Each row is where one point has got to under a steady rotation. How many steps took it there?
The counts run from 0 to 444.
[  8  -2   6  27  30  -6 -19 -50   7  26   3 -23  27  -7  -5  47  48   3
  15  22  -5  16   8 -17 -25 -25 -61  10  14   4  24  11 -16  19 -12  -6
 -44   0  -4  -2  -7] | 116
[ -2 -13  29   4  20  12 -21  24  33  20  16   7   6  11 -22  42  19   7
 -17  39  19  38 -25 -27 -38 -16  -8 -15 -17  -2  -6 -26  15  21  -1   8
 -25  31  29  12  44] | 336
[ -8  -7  33 -10  -8  -1 -13 -18  33  39 -13  24  38   0 -14  33  45  -3
  17  11  10   7  10  37 -28 -31 -18  -1   2  24  16 -14  -5   6 -14 -15
 -14  41 -33  -9  12] | 221
[-26 -24  37 -11   3  -2 -13  -4  -4   8 -12  35 -20   8 -40  12  31 -12
 -12   0  36  -1 -30   2  -9 -41   8  -3   0  -3  19 -32  -5  57 -16   2
 -31  24  27  16  35] | 367
[-25  -4  -4  24  38 -20 -21 -27  19  23 -13  -6   6 -34  -3  13  38 -18
 -26  31 -28  -3  -2  -3 -34 -41 -24 -15  11   2  18   7 -13   2   0 -13
 -20  23 -21  -1  12] | 279
[  8 -28 -10  14  -2   4 -31  19  11  33 -12   2 -21  29  -8  27  10 -10
   3  -1  43 -11  -5   3  12 -32 -13   1 -12  -2   5 -44  -5  62 -20   0
 -18  10  20  26  43] | 355
[ -7   2  19   8  27 -11 -16  -1  21  52 -13  -3 -17   0  17  26  37  -4
   2  20   3  29   7   8 -17 -23   8 -11 -57  14  19 -31  11   8  -4   1
 -38  36  31  23  34] | 341
[-45  -1  28  19  30 -31 -11 -35  32  29  -1  10  23 -27 -22  33  11 -11
 -25   7  -3  12  30  -5 -15 -20 -46   1  26  -8  20 -15 -30  27  -8 -25
   0  12 -15  12  11] | 423
[ 13 -20  34 -20 -15 -12 -24   9  29  -2  10  32  -7  36 -26  24  31 -17
  -6  -1   9  40 -43  11 -34 -15 -28 -17   1   8  18 -29   0  18   9  12
 -14   5  20  13  19] | 40
[-35  12  52  -6   5   6 -18 -20  14  31 -27  13   5  17 -37  23  39 -23
   4 -10  29 -13  -6  34   6 -30   3  17  -9   3  42 -34  -8  24 -16 -39
 -18  34  10 -10   9] | 365
[-15  -3  13  22  20 -15 -12   4   7   7  18   1   6 -28 -19  21   3  -8
 -20  23  -1  41  25  -2 -15 -53 -42  -2  23 -37   5  -7  22  15 -11 -41
 -46  34  18  12   5] | 298
[ -5 -32  16  -8  47 -22   0 -36  25  29  23   1 -31   4 -23   5  36 -24
   1  -3  33  15 -20  -5  26 -22 -30   6  -9  16  12  10 -29  35  11  20
 -11 -12  17   9   6] | 254
[  3 -36  17 -15   8  12 -22 -16  -8  18 -13  17   1  21  13  43  62   8
   4  18  32 -20 -26  13   1 -45  -9 -12   6  17   0  -1 -25  31 -32  -3
   3  33  -8   6  32] | 226
[ 25  14  20  15  14  31 -31   0  18  -4  -1  12 -31  32   2  40  37 -14
  14  18  25  26 -25  13  -6 -11 -47  -1  -8  -2  40 -22 -10  -3  22  -7
 -14  21   9  28   0] | 327
[  3 -25   2   0 -21 -31 -45 -14  14  18 -11  19  -4  25 -17  31  34 -10
  -1   4  27 -14   2 -25 -23 -42 -45   3  11   6   2 -10 -24  35 -12   9
  12   9  10  30  33] | 63
[-16 -21  41 -12  29  -4   5 -27  45  35  18 -32  21   6  -9  45  26 -17
  -1   7  15 -10   3 -10  10 -41  -3  25   4  -5  14  -9 -20   2  -9 -28
 -29   5  18  -9   1] | 248
[ 15 -10  33 -12  10  10 -14 -19  47  36   0  -5 -33  32 -20   7  23 -29
 -23 -18   6  43 -12  14 -33 -19 -31   6  -7  10  28 -46   7   8  -7   2
 -29  -3   7  24  19] | 37
[ 12  -3 -16  34  22 -20  -3   1  10  15   7   5  -5   0  -2  27  30   4
   7  37  13  18  15  26  25 -57 -27 -21 -20   2  27  22  -2   8  21 -28
  -4  26   8   3  -4] | 288
[ -3  -4   9  43  35 -20  10  -2 -14  23  -4   9   6   2  -8  38  29  -6
 -33  31   4  26 -11 -13  26 -30 -29 -36 -15 -24  27   3 -22  34   9 -10
 -18   2  -3  28   1] | 140
[  1  21   8  30   7 -20 -25 -21   3  12  -6   6  13 -13   0  32  23 -13
  -1  21   3  27  24   0 -13 -66 -55 -12  21 -11  19  19  10  18 -11 -30
 -19  10 -29  29 -12] | 295
[-27 -21  39   8  15 -15 -14 -30  31  44   5 -20  17  -2 -23  38  28 -12
  -9 -13  -8  -3   7 -14 -11 -32 -24  27  27 -29  14  -2 -11  21 -42 -19
 -38 -13   5  -6   6] | 244
[ 10 -21  30  -1  -4   8   3   2  16  29  -7 -15 -28  39   7  19  21 -21
 -26   0 -14  30   5  26   6 -21 -25  -6 -20 -12  43 -37 -10 -10 -20 -27
 -46  10  29  25  12] | 34
[-25 -24  21  18  13 -42 -23 -22  36 -14  12  42  -5 -18 -20  40  22 -12
  -2  17  21   5 -18  -3   2 -40 -32  -7  34   5  15  15 -31  36  12   9
  -3   9 -11  29  39] | 421
[-24   0  27   8  -9  -9 -39  33  20  -4 -26  19 -26  19 -16  43  43 -22
  25  23  21  -1 -23  -6   0 -27 -42   2   0  -3  25  -2 -15  19   4 -19
 -24  22  47  10   8] | 187
[ 13  -2  21  -3 -12   8 -20 -43  14  20  -3 -11   6  19 -12  45  51   8
  16 -11  35  -3   6  30  18 -56 -18  20  13  -2  32   3 -13   5 -24  -4
 -24  23   5   6  -2] | 237
[ 14 -20  30 -13   7  -2 -12  11 -13  -1 -14  43 -26  11 -16  17  50 -33
  20   7   6  16 -37  -1  21 -36 -35 -22  -9   2  14 -10   3  41 -10  13
 -38   5  12  20  14] | 24
[  8 -17  50 -29   2  23   2  -5  13  12  -9  -4  14  18   8  39  13 -26
 -18  15 -21  20   7  -3   1 -47 -29 -19 -14 -11  28 -46  20   0 -13 -32
 -45  15   9  22   8] | 30
[ 15  15  21  22  25  28 -25   6  30  47 -12 -17  14  22   3  54  42  -1
   3  40  22  15 -11  -6 -11 -12 -10 -12 -32   1  16 -26 -14  -8   5 -29
  -5  28  10   4  16] | 338
[-13 -28  14   3   1 -27 -15 -42  -2  -1 -13 -14  -1  -1  -1  39  56   9
  10  24 -24 -10   1  -2 -12 -31 -34   9  -2  -2  33  21 -28  -4  -8 -23
 -34  32  21 -24  27] | 404
[-18   5  46  -5   6   1 -12 -31  -4  31 -41  16   3  10 -13  32  54 -29
 -11   6  17 -18 -16 -18   6 -42   6 -10  -2  -7  25 -24 -16  30 -35 -17
 -16  18 -16  11  15] | 369
[-22 -16  23 -29  31  11  17 -56  10  35  18  11  -9   9  -6  25  19 -23
 -17   5  15 -15  30 -19  -8 -60  -7  14  -7   9  -6  -8 -11   5 -24 -13
 -22  39   0  11  11] | 84
[  7 -15  23  -5  36 -28   0 -45  27  26   9   2  -7  20 -11  28  58 -21
   1   2  31   0 -25  10  36 -27 -16   2  -3  15  33  17 -42  15   7   0
 -13  -6  11   5 -12] | 253
[-43 -15  36   3  -3 -46   4 -25  12  41 -12  30 -14  -4 -40   4  31 -12
 -10  -6  19  23  22  11 -22 -36   4  11  -1   4  13   7 -13  32 -10  12
 -15  19  12  10  25] | 76
[-18 -23 -11  43  42 -14  -8 -20  30  38  19 -40  -3 -13  14  36  11   2
  -3   6   7  24  17  19   7 -36 -21  19 -11 -11  20  -7  -1  13   3 -13
 -45  11  41  19  15] | 123
[-14 -21  35 -25  35 -13  11 -65  15   9  11 -20  25  -4 -26  18   1 -18
 -14  -5  -5  18  -3  -9 -20 -23 -56  15  -1  10  27  -6  -2  39   4 -11
 -23  13   8  -3   4] | 259
[ 25 -24  28  18  27  10   7 -30  35  32  36 -10  17  18  -3  54  53  15
  -4  37  21  28  -6   7  -6 -20 -12  -4  17  -8  17  21 -35   1  -4 -22
  -1  15  -7 -14   1] | 105
[-30  -3  -3  24  74  -6  -4 -21  11  27   0  -3 -17 -24 -26   3   4 -12
 -35  25   9  26  -2 -21  10 -37 -24  -4 -21  -5  18 -23  -7  45   9  -6
 -12   2  15  19  33] | 138
[ 30   9  25  16 -12 -15 -22  -2  15  29 -18 -13 -18  21   6  31  53 -17
  -7   8  -2  35  12 -31  -4 -32 -19  -5  -9 -13  30  -7   8 -12 -22 -29
 -42  -4  19  27  17] | 178
[-11 -38  17 -17  16   0 -12  -5   9  32  12  27  -3   2 -26  14  30   3
   9   5  28  -4  -8  21 -20 -34 -20  10   3  14 -10 -16 -11  49 -21   1
  -9  47   9 -16  36] | 223
[  3 -33  25  -9  15 -29  13 -42  16   0   0  10  24  20 -18  26  42 -13
  14   9   5  20 -26  -6  20 -30 -42 -16   4   6  34  28 -36  36  20   7
 -18  -4   8   5  -9] | 257
[  2  13  10   0  30 -19 -25   0  27  46  -1  13 -21   5 -13   9  31   3
  20  -5  23  27  -2  -5 -34  -8 -20  -7 -38  32   0 -32  -1  34 -11  17
 -28  11  28  16  30] | 344
[-15  15  49   6  10  -8 -28   5  31  34 -38  -7  -9  19   9  35  42 -25
  -5  21   2 -10   1 -33 -16 -11 -48  -2  -5  -7  20 -23 -19  15 -15 -36
 -14  14   8  20  10] | 190
[ 19  12  17  42  -7  -9 -21   5  10  19 -15   9  16 -20 -10  28  12  -2
   9  11   2  49  21  35  -5 -38 -36  -7 -17  -8  36 -12  21  24   2 -24
 -45  30  -9  22  -2] | 3
[ -2 -18   3  10  19 -13   1 -46   0  -3  22  44  -4 -18 -29  31  20 -20
   2   2   9  49  10   9 -15 -48 -39 -19  -2  -3  -9  12   8  17  22  22
 -26  25 -14  16   1] | 437
[ -8  -2  13  19  37  -5  12 -22  11  28  16  23   6  -4 -19  51  31  -5
 -22  17  37   5  13   3  39 -33 -27 -15   7 -26  13   3 -47  10   4 -30
  13  26  -2  -4  10] | 428
[-23  15  14  29  52   6  -7   4  24  22  13 -11 -35 -14 -13  24  12 -16
 -15  17  15  28  26  -3   4 -46 -13  10  11 -28  18  -8  17   4 -16 -42
 -36  21  15   9  19] | 302
